In the data rows, zero lies at 4.5, halfway between 4 and 5.
Some points:
[3 4 4 5 3 4 5 8 3 6 5 4 3 3 2 2 3 5 6 4 3 8 5 7 7 7 6 0 5 3 4 6 1 2 8 5 4
 3 4 4 5 8 4 6 5 3 2 6]
[4 4 5 4 5 2 4 1 1 5 5 3 5 7 5 0 4 4 3 3 5 1 7 7 5 4 4 6 5 6 4 5 3 3 4 4 4
 4 4 7 4 3 7 4 2 6 7 5]
[5 6 2 6 3 4 3 6 4 0 5 3 2 2 3 5 4 4 5 3 3 3 4 5 6 4 3 6 2 4 5 4 3 4 5 3 3
 4 5 4 9 4 3 3 3 3 3 5]
[3 4 5 3 5 4 3 6 4 6 5 5 3 4 5 4 4 6 5 5 5 5 3 4 5 1 5 6 6 5 2 2 5 5 3 6 3
 3 6 5 6 7 6 3 0 5 8 6]
[8 7 5 4 3 3 0 6 2 5 5 4 5 2 4 5 8 3 4 6 3 6 3 3 3 2 5 2 5 5 2 5 5 5 5 3 4
 3 6 5 2 5 4 4 3 3 4 7]
[3 6 5 4 9 2 3 6 5 4 5 5 3 6 4 5 8 4 3 6 5 3 6 5 7 6 7 5 5 3 3 4 5 6 6 4 5
 7 9 5 5 4 5 5 5 5 5 2]
[4 5 4 5 9 6 6 6 4 5 3 7 6 4 3 4 3 4 3 3 4 3 5 2 7 5 2 5 6 3 4 3 6 4 3 6 4
 6 4 4 6 3 4 4 5 7 5 9]
[5 3 5 6 5 5 7 4 4 5 3 5 2 7 6 6 3 4 6 3 3 2 5 6 6 4 4 5 8 7 3 4 3 4 2 4 7
 0 5 5 6 5 7 6 4 5 9 5]
[1 6 3 4 5 6 3 5 9 4 5 4 6 6 3 5 7 5 5 9 5 6 5 3 1 3 4 4 4 4 4 0 4 3 4 4 8
 3 5 5 4 6 5 1 7 7 4 5]
[7 8 5 7 5 4 3 5 3 3 7 5 9 3 1 4 4 6 7 8 6 4 4 9 5 6 6 6 2 4 7 3 8 5 3 6 5
 6 5 5 3 7 5 2 7 5 4 4]
[3 8 6 8 5 4 8 1 5 5 6 3 2 2 9 4 4 5 5 4 2 0 5 5 6 5 4 5 6 4 3 3 4 5 7 5 3
 7 4 6 1 5 3 5 2 4 6 4]
[6 4 0 3 3 5 3 4 6 6 7 8 5 5 4 4 4 5 2 6 4 4 5 5 2 1 3 4 6 6 6 7 5 3 6 3 4
 5 5 3 2 4 6 9 6 2 7 4]
[3 3 4 7 5 5 4 4 6 9 5 3 6 4 2 6 7 4 5 5 5 5 5 8 2 5 5 5 8 6 4 6 4 4 4 3 3
 4 4 5 6 4 5 5 3 5 5 8]
[3 4 4 3 9 5 8 4 5 1 8 5 7 6 2 5 7 3 4 4 4 5 3 2 6 4 3 5 4 6 8 5 2 6 3 4 2
 4 4 3 5 6 8 6 6 7 4 5]
[1 4 4 5 8 7 8 1 3 4 1 5 6 4 4 8 3 6 4 3 4 5 5 2 6 4 7 6 1 3 4 5 4 5 4 4 5
 8 4 5 5 5 8 5 0 3 4 3]
[1 5 4 1 2 4 5 0 3 6 2 6 5 4 7 4 5 3 6 9 2 4 3 5 6 5 3 6 5 4 3 6 3 5 6 5 4
 3 4 2 4 3 2 5 5 6 3 3]
[3 3 4 4 5 6 5 5 4 6 3 1 3 6 3 4 3 5 4 5 5 4 4 3 5 4 2 4 1 7 5 1 7 4 6 6 2
 5 4 2 3 4 6 4 8 5 2 3]
[7 4 4 3 9 3 3 5 5 2 3 4 5 4 5 4 1 4 6 5 4 6 5 6 2 6 7 6 4 5 4 1 4 4 4 4 4
 6 2 5 2 5 2 5 3 2 5 8]
[2 4 5 5 6 6 2 5 5 4 5 6 5 5 3 8 3 4 2 5 2 3 5 3 4 4 4 6 4 5 4 5 7 5 6 5 3
 3 5 8 3 5 3 4 7 6 6 3]
[6 5 6 6 7 5 5 4 6 5 2 5 5 4 5 2 7 3 9 1 4 1 5 6 5 1 5 5 5 3 1 8 6 3 2 5 3
 6 4 5 7 6 3 5 2 4 4 2]
[8 2 4 6 5 7 7 1 4 3 4 5 4 6 2 4 7 4 6 4 6 4 5 4 5 2 4 6 7 5 7 5 6 5 5 6 7
 4 6 5 4 5 3 4 3 2 1 6]
[2 5 5 1 0 5 5 7 6 3 4 4 4 4 5 4 4 3 4 5 6 2 6 5 5 6 5 5 4 2 5 6 6 5 6 3 5
 1 5 3 5 4 5 4 3 0 4 6]
[4 5 5 7 7 3 4 4 4 5 3 6 6 8 6 4 2 4 4 1 8 3 1 3 6 6 4 5 4 5 4 6 7 2 4 0 6
 4 2 3 6 5 7 6 2 8 1 4]
[3 7 5 4 3 7 4 2 5 5 5 4 2 1 5 3 6 3 4 6 8 9 5 7 4 5 4 4 5 5 4 4 3 5 2 6 5
 7 4 6 6 5 1 8 5 8 2 3]
[7 4 5 7 4 3 2 3 4 4 3 4 4 2 5 6 5 3 0 5 5 7 3 5 6 7 5 4 3 4 6 6 4 4 4 6 3
 1 3 4 0 5 7 3 5 3 7 5]
[2 5 5 5 6 5 9 4 2 7 4 1 3 7 5 5 3 4 4 5 7 5 5 1 3 0 6 3 5 4 4 6 4 4 3 4 2
 3 6 5 6 4 5 4 8 4 7 5]
[5 3 3 2 6 5 4 6 6 8 5 3 3 1 4 6 7 4 4 6 6 3 3 7 3 4 5 6 4 4 2 7 6 7 6 6 6
 6 6 5 2 4 2 4 5 7 6 3]
[2 3 5 4 4 6 5 7 3 4 7 4 6 3 4 5 3 4 5 3 5 6 5 1 5 4 6 6 6 7 4 4 5 4 5 4 6
 6 4 2 5 3 5 1 5 6 3 5]
[4 4 5 4 3 4 3 6 4 4 4 4 7 6 4 5 5 4 4 0 4 6 2 5 3 6 3 5 4 4 4 5 3 7 5 7 4
 4 5 5 2 5 6 6 7 2 3 3]
[7 4 4 4 5 8 4 3 6 1 4 2 4 4 5 3 6 8 4 7 4 3 3 3 2 9 5 5 7 5 3 6 5 5 4 4 3
 4 5 5 7 3 3 4 3 5 6 4]
[8 3 5 4 7 6 3 4 5 4 5 5 3 4 4 3 2 4 6 4 5 6 6 5 5 5 3 1 6 3 6 3 6 6 4 2 4
 4 6 6 2 1 5 3 3 7 5 3]
[6 5 7 6 6 6 4 4 7 6 5 6 4 6 8 5 3 6 5 3 4 2 6 7 5 5 4 4 4 4 3 7 0 4 4 4 4
 7 4 7 8 4 3 3 4 3 0 4]
[5 3 4 2 1 4 8 5 3 5 3 6 5 4 4 5 5 6 3 4 4 5 4 5 5 3 6 4 5 6 6 1 5 8 2 4 3
 4 3 6 6 3 2 4 5 7 3 5]
[4 4 3 3 2 2 0 4 4 6 5 3 8 5 7 5 5 4 4 7 3 3 5 4 7 7 5 2 5 5 5 5 7 4 4 5 4
 4 7 7 5 4 7 7 4 3 2 6]
[3 6 4 6 3 3 6 7 1 3 3 5 5 6 3 4 5 4 3 8 5 6 6 6 1 6 4 4 5 6 3 3 5 3 5 5 5
 5 5 3 2 5 6 5 3 2 3 2]
[3 2 5 4 0 5 3 2 7 2 3 5 0 7 4 5 6 4 4 4 4 4 3 5 5 6 4 5 5 4 3 3 6 4 4 5 4
 9 4 7 3 5 6 3 6 6 7 6]
[4 5 4 7 4 2 5 5 7 8 7 6 5 2 5 3 4 4 5 5 3 6 5 2 2 6 5 7 1 3 5 4 6 6 4 5 6
 0 2 6 3 5 9 5 7 2 2 3]
[8 6 7 3 5 5 4 6 7 3 6 4 4 5 7 7 6 4 6 4 3 5 4 5 5 4 5 4 3 7 5 4 4 2 3 5 7
 4 5 5 5 4 8 6 3 7 4 4]
[3 5 6 4 5 6 3 4 3 8 3 4 4 1 4 6 2 4 6 8 5 0 3 5 1 3 5 5 7 5 9 6 2 7 6 6 5
 7 4 4 5 4 7 4 5 4 5 4]
[6 3 4 5 5 5 6 4 4 5 5 5 7 6 4 5 1 4 5 4 6 6 5 4 4 8 4 5 3 4 5 2 2 3 4 5 5
 5 7 2 5 2 5 6 6 5 6 7]
[5 6 5 3 2 2 7 3 4 3 4 4 1 4 2 8 1 8 7 2 3 5 8 4 5 6 3 6 3 4 3 8 4 2 4 5 5
 4 4 4 4 4 1 6 6 6 6 6]
[5 3 4 5 4 6 6 7 4 7 3 4 5 4 8 4 7 5 3 5 3 4 5 4 4 6 4 5 5 3 7 4 6 3 4 2 4
 6 7 5 3 6 5 4 6 7 3 4]
[2 5 4 5 6 9 5 6 2 2 6 5 5 5 3 1 5 6 5 6 4 6 1 6 5 3 7 4 3 4 3 4 5 3 4 6 9
 4 5 4 4 3 6 4 6 4 7 4]
[6 2 5 2 7 4 4 4 4 5 4 5 6 4 4 7 7 6 4 4 5 4 4 3 5 4 1 2 6 3 3 2 4 4 3 4 7
 6 1 4 4 6 2 3 5 0 6 3]
[9 7 4 4 0 2 4 5 2 5 7 6 4 6 4 4 5 4 5 4 5 4 5 1 5 8 6 5 5 2 4 4 3 5 6 6 3
 4 5 3 5 5 7 4 6 5 2 1]
[2 3 5 7 3 2 4 4 5 0 5 7 5 3 7 3 5 4 5 4 6 4 5 4 2 4 4 0 0 6 5 5 5 5 3 6 4
 5 5 4 5 5 3 4 3 7 5 4]
[5 4 4 5 4 0 4 5 5 4 4 4 5 4 6 5 7 5 5 6 5 9 5 5 5 3 2 6 5 5 6 5 5 5 9 4 3
 4 4 4 9 3 6 2 5 3 7 4]
[7 5 5 5 1 7 6 4 6 8 3 5 4 7 3 1 4 5 6 4 6 1 8 2 5 2 6 5 1 6 4 5 2 8 6 3 5
 3 5 4 5 4 4 7 6 5 8 4]
[2 7 5 7 3 5 2 6 7 7 4 5 5 5 5 4 6 4 7 3 5 4 2 5 6 4 5 4 7 4 9 5 3 4 2 4 4
 5 4 5 3 2 1 4 4 0 6 4]
[7 6 4 3 7 4 3 4 5 5 6 5 2 8 7 6 6 5 4 3 2 6 5 5 3 5 5 1 4 3 5 6 6 6 4 5 6
 4 4 0 4 5 3 3 4 5 2 6]
[6 3 6 3 1 4 5 6 8 3 5 1 9 4 4 4 2 5 3 6 4 6 4 4 5 3 4 5 6 4 5 7 4 6 3 5 6
 8 3 4 5 5 1 5 4 6 5 4]
Along one direction, these points spread out more than along any other. For each point below, how far along it does it lie, from 0 to 99? The average is 50, and the first point in the table lies past the average. One standard deviation of the points above along it is 16.
[5 4 4 5 4 0 4 5 5 4 4 4 5 4 6 5 7 5 5 6 5 9 5 5 5 3 2 6 5 5 6 5 5 5 9 4 3
 4 4 4 9 3 6 2 5 3 7 4] 63
[2 3 5 7 3 2 4 4 5 0 5 7 5 3 7 3 5 4 5 4 6 4 5 4 2 4 4 0 0 6 5 5 5 5 3 6 4
 5 5 4 5 5 3 4 3 7 5 4] 51
[7 5 5 5 1 7 6 4 6 8 3 5 4 7 3 1 4 5 6 4 6 1 8 2 5 2 6 5 1 6 4 5 2 8 6 3 5
 3 5 4 5 4 4 7 6 5 8 4] 33
[5 3 4 2 1 4 8 5 3 5 3 6 5 4 4 5 5 6 3 4 4 5 4 5 5 3 6 4 5 6 6 1 5 8 2 4 3
 4 3 6 6 3 2 4 5 7 3 5] 48
[3 3 4 4 5 6 5 5 4 6 3 1 3 6 3 4 3 5 4 5 5 4 4 3 5 4 2 4 1 7 5 1 7 4 6 6 2
 5 4 2 3 4 6 4 8 5 2 3] 60
[8 3 5 4 7 6 3 4 5 4 5 5 3 4 4 3 2 4 6 4 5 6 6 5 5 5 3 1 6 3 6 3 6 6 4 2 4
 4 6 6 2 1 5 3 3 7 5 3] 48
[6 3 4 5 5 5 6 4 4 5 5 5 7 6 4 5 1 4 5 4 6 6 5 4 4 8 4 5 3 4 5 2 2 3 4 5 5
 5 7 2 5 2 5 6 6 5 6 7] 50
[5 3 5 6 5 5 7 4 4 5 3 5 2 7 6 6 3 4 6 3 3 2 5 6 6 4 4 5 8 7 3 4 3 4 2 4 7
 0 5 5 6 5 7 6 4 5 9 5] 19
[1 5 4 1 2 4 5 0 3 6 2 6 5 4 7 4 5 3 6 9 2 4 3 5 6 5 3 6 5 4 3 6 3 5 6 5 4
 3 4 2 4 3 2 5 5 6 3 3] 50
[7 8 5 7 5 4 3 5 3 3 7 5 9 3 1 4 4 6 7 8 6 4 4 9 5 6 6 6 2 4 7 3 8 5 3 6 5
 6 5 5 3 7 5 2 7 5 4 4] 78
[2 3 5 4 4 6 5 7 3 4 7 4 6 3 4 5 3 4 5 3 5 6 5 1 5 4 6 6 6 7 4 4 5 4 5 4 6
 6 4 2 5 3 5 1 5 6 3 5] 53
[8 6 7 3 5 5 4 6 7 3 6 4 4 5 7 7 6 4 6 4 3 5 4 5 5 4 5 4 3 7 5 4 4 2 3 5 7
 4 5 5 5 4 8 6 3 7 4 4] 49
[5 6 5 3 2 2 7 3 4 3 4 4 1 4 2 8 1 8 7 2 3 5 8 4 5 6 3 6 3 4 3 8 4 2 4 5 5
 4 4 4 4 4 1 6 6 6 6 6] 34
